D: 3 groups of rows, each row roughly a mix of its group's hidden directions
D (79 x 10)
[[-38.7  -5.7 -34.4 -18.6 -26.4  -0.7  16.0   5.2 -20.2  -2.6]
 [  7.3  -0.4  21.0 -11.1  29.6  -6.0 -36.1 -14.6 -17.0  33.4]
 [ 10.1   9.4 -35.3  10.4 -42.2  14.8  18.6 -18.7 -13.7   5.0]
 [ 38.0   1.2 -20.1   1.2  37.6   6.2 -13.3  -9.3  14.2  26.1]
 [-22.8  40.2  10.5  36.4  11.3  -8.9  -4.0  22.8  10.3   5.4]
 [ 12.1  -4.5 -42.1  24.5 -19.5  15.1  15.1  17.5  27.7  -2.0]
 [-43.6  -6.8  25.0   8.9 -29.4  -8.1   4.7  10.3 -20.4 -18.0]
 [ -4.8  -4.7  22.5 -15.3  43.7  -5.7 -33.4  11.9   4.3  21.2]
 [ 15.6  38.6   8.3  12.3 -26.0  -4.8  23.3  -8.9  -2.5 -34.2]
 [ -4.0 -45.4  -4.4   9.9 -17.6 -10.4   7.0 -31.8 -24.0  14.4]
 [-14.1   5.6  13.4  -8.9  42.0   0.0 -26.0  31.0  20.3  12.4]
 [ 13.4  46.1   1.9  19.3 -27.1  -2.5  19.7  -7.5  -6.1 -23.5]
 [ 17.8  12.8  22.1 -23.5  27.5  -3.0 -22.7  19.7  28.6  21.0]
 [-13.9 -12.0 -27.0  25.5 -30.1   6.9  23.8 -16.4 -21.3 -22.2]
 [ 34.9  15.0   7.5 -47.2   8.0  12.9  -8.6  -3.8   2.7 -20.0]
 [ 38.9  26.3 -41.3  -2.4  -0.4   6.5  -0.3 -10.9   5.7  18.5]
 [-28.1   1.2  -9.8 -32.7  14.5   1.3 -36.1  -0.5  16.4 -26.6]
 [ 37.1  -1.1  16.9  30.9   3.0  16.9  14.6 -26.8  11.5 -21.8]
 [ 43.5   5.6 -36.7  -5.5  19.2  10.5   6.2  -7.2  22.2   9.4]
 [ -9.5 -21.5 -29.1  13.6 -36.2   5.2  34.7  -0.7   4.6 -17.4]
 [  0.3  14.9 -29.1 -37.2  16.0  -4.0 -37.9 -15.8   5.1   4.1]
 [  6.3 -10.4 -20.9  17.9  10.1   3.0   7.5 -44.1 -37.9   2.3]
 [ -3.9 -33.2  32.7  -3.0  24.2 -21.6 -19.1 -18.7 -16.4  14.8]
 [  8.3  -2.8  19.7  -6.4  35.1   2.1 -44.9   6.2  25.5  -2.2]
 [ 11.0   6.6 -16.0   1.2  -4.9  -1.2  16.1  46.5  33.2  22.0]
 [ 38.4  28.3 -39.2  -1.0   3.7  12.7  -6.5  -5.7  16.6  10.8]
 [-32.6 -18.3  12.6  26.9   5.9 -18.7  20.4  23.8  18.0 -22.0]
 [ 43.0  28.2 -30.2   8.7   4.3  14.5   2.6   1.0  17.3  16.8]
 [-36.1 -13.8  -0.7  20.6 -33.8   2.0   4.5   6.8  -8.0 -35.5]
 [ 36.0  10.3  -0.2 -17.9  37.8   2.2 -17.6  -4.6  19.8  24.0]
 [-11.9   9.6  -7.8  -7.2  31.8  12.3 -32.7  24.6  14.3  32.7]
 [ 17.6  20.8  -7.5   9.9 -39.3   1.2  28.0 -18.1 -10.4 -28.0]
 [ 48.5  22.6 -14.8  20.6   1.6  14.1  12.5  -4.0   9.8  21.9]
 [-17.5 -12.3   2.8  18.2   1.4  -5.6   6.1 -30.9 -51.1   4.1]
 [ 43.5   5.7 -27.7  -9.1  30.5   6.1   3.6 -11.8  14.1  19.1]
 [-13.4  -2.3  12.0 -12.3  43.3   0.1 -29.6  24.6  15.4  19.5]
 [ 21.2  -7.7  19.2  40.8 -17.2   4.7  38.3   6.8   1.2  -8.8]
 [-38.1   4.0   1.2 -20.1  16.1  19.2 -21.7  27.0  24.2 -12.9]
 [ 47.4  21.9  -1.6   3.8  23.5   5.4 -18.0  -9.3  18.5  19.4]
 [ 13.6   7.8 -12.5  12.6 -43.0   1.4  29.6 -23.1 -14.1 -20.8]
 [-48.2 -21.4   1.2 -15.1 -15.1 -13.1   0.3   6.0 -12.6 -29.1]
 [ 16.8   0.8 -21.7   6.6 -43.0   6.3  21.0 -30.1 -19.8  -5.4]
 [ 11.3  -1.7  16.5   2.2  33.4   9.9 -47.4 -15.8  17.5   5.6]
 [ 37.9   0.7 -22.4   4.0  36.2   5.1  -7.1 -18.8   2.3  27.5]
 [ 23.7  12.3  19.3 -27.2  33.0   0.8 -27.9   1.5  25.0  11.5]
 [ 45.9  10.4   9.0  14.4   9.2  -3.8   4.0 -15.3  -9.2  38.9]
 [ 48.7  21.2  -8.3  18.8  11.9  19.4  -0.3  -9.4  24.6  -0.5]
 [ -6.5   9.3  28.6 -19.7   2.5  -6.2 -19.6  38.7  34.4   2.6]
 [-22.5 -24.0  54.6  12.6   9.4  -1.1   1.8   6.2  -2.7  -9.6]
 [-14.0   0.4  -7.8 -17.3  30.6  12.9 -12.1  40.7  31.5   0.6]
 [-11.3  20.2 -35.6  -0.7  -3.7  23.4   6.2  35.5  28.1  -1.2]
 [ 34.1  -2.2 -18.8   9.4  37.0  10.6 -20.3 -16.6  14.4  21.7]
 [-21.0   7.2  39.9 -23.9  -6.2  -7.9 -16.6  26.4  18.8 -19.3]
 [-17.5   7.5  23.4 -16.1 -19.5  -4.8  -3.5  42.7  30.0 -12.0]
 [-45.3 -15.7  19.9 -26.0   9.7 -15.5 -21.3  11.4 -11.7   5.2]
 [-40.3  -1.8 -35.9 -20.5 -22.9  -1.2   9.2  17.4 -14.2   3.4]
 [-32.9 -14.5  39.9 -15.6  23.2  -6.3 -25.1  10.6  -1.1   1.8]
 [-28.7   1.5  41.3 -17.6  -9.0  -5.9 -15.0 -13.7 -18.4 -27.3]
 [  6.0 -35.2   4.3   5.9 -16.6 -13.1   2.3 -39.6 -30.1  14.2]
 [-45.1  -6.9 -10.6 -37.6   4.7  -5.6 -25.5  -0.5  -4.6 -11.0]
 [ 15.3  42.9  -1.6  19.2 -32.0  -0.8  18.0 -15.1 -10.9 -17.5]
 [-44.4 -15.6  23.2 -23.3   6.9 -13.3 -14.3  11.0 -19.6  15.2]
 [ -1.5 -28.6 -38.1   0.5 -23.8  14.4   0.5 -17.8 -14.3  29.7]
 [  3.1  -8.2  55.8  12.9  28.8   7.0 -10.8   1.0   8.4   5.6]
 [-37.7  -1.7  24.4  -3.9 -32.6  -8.9  12.5   4.5 -23.5 -23.3]
 [ 17.9  -6.5 -42.0  24.6   5.7  -0.2  27.6   0.6 -12.4  27.7]
 [ 17.0  25.9  -7.4  10.7 -38.2   2.3  27.5 -14.6  -8.4 -28.6]
 [ 26.5  11.2  16.5 -25.4  40.5  -4.1 -20.4  -8.9   6.9  22.5]
 [ 43.7   1.3  14.9  20.1   3.5  -7.9   9.5 -25.9 -17.3  27.9]
 [ 37.6   0.0  -0.2  34.8 -16.9   6.3  33.6 -16.7   0.0 -10.1]
 [ 36.6  27.7 -43.1  -4.1  -0.7   4.8  -5.2  -5.8   8.5  17.9]
 [ 28.5  -2.5 -32.2  20.2  18.9   5.8   8.4 -16.7  -6.6  37.5]
 [-45.5  -9.0   0.3 -24.7   6.3  -1.7 -23.1  14.3  10.7 -28.2]
 [ 13.3  -8.7  12.3  26.8 -19.1  -8.6  37.5   4.6 -25.5  28.5]
 [ 37.5  18.4 -39.0  14.7 -17.7   6.6  22.2  -9.0   0.4   6.6]
 [-40.2 -28.1  27.7   6.7 -12.8  -5.5  15.6   8.7 -11.7 -24.3]
 [ -3.5  13.9  33.6 -31.6   8.0 -10.9 -11.5  35.6  22.4   5.2]
 [-23.3  -2.6   0.1   7.6 -34.5   2.5   8.2  38.5  27.2 -19.1]
 [ 24.7  -3.4 -43.5  22.5   3.8   7.3  18.3  13.6  13.9  25.6]]

which group is each row in? (one row of each group first)
[ 42.8  27.3 -34.1   3.8   2.9  10.9  -0.1  -7.1  10.8  20.1] => P
[ 11.3   4.3  18.6 -27.9  20.9   2.9 -23.1 -39.6  -6.0 -24.5] => H
[  0.8 -33.0   3.7  -4.4   9.5  -5.2 -23.0 -25.6 -23.2  38.6] => W

[ -5.1   3.4  21.9  -2.7  16.4 -14.4   3.1 -19.2 -44.2  33.4] => H
[-34.4  -2.2  -1.8 -27.7  12.7  -1.8 -32.7   8.0  17.2 -30.0] => P
[-20.9 -10.8 -17.8  15.7 -33.0   0.5  27.8 -12.8 -25.3 -25.9] => H
[-16.8  15.2  16.4  -0.6  40.1  -2.2 -21.3  33.2  20.6   8.4] => W
[  4.3   9.9 -18.9 -21.8 -32.9   0.5  35.7  15.6  15.8 -25.7] => H
[-11.0  -4.5  18.8  -9.1   5.0  -0.2 -13.4 -44.3 -30.4 -28.1] => H
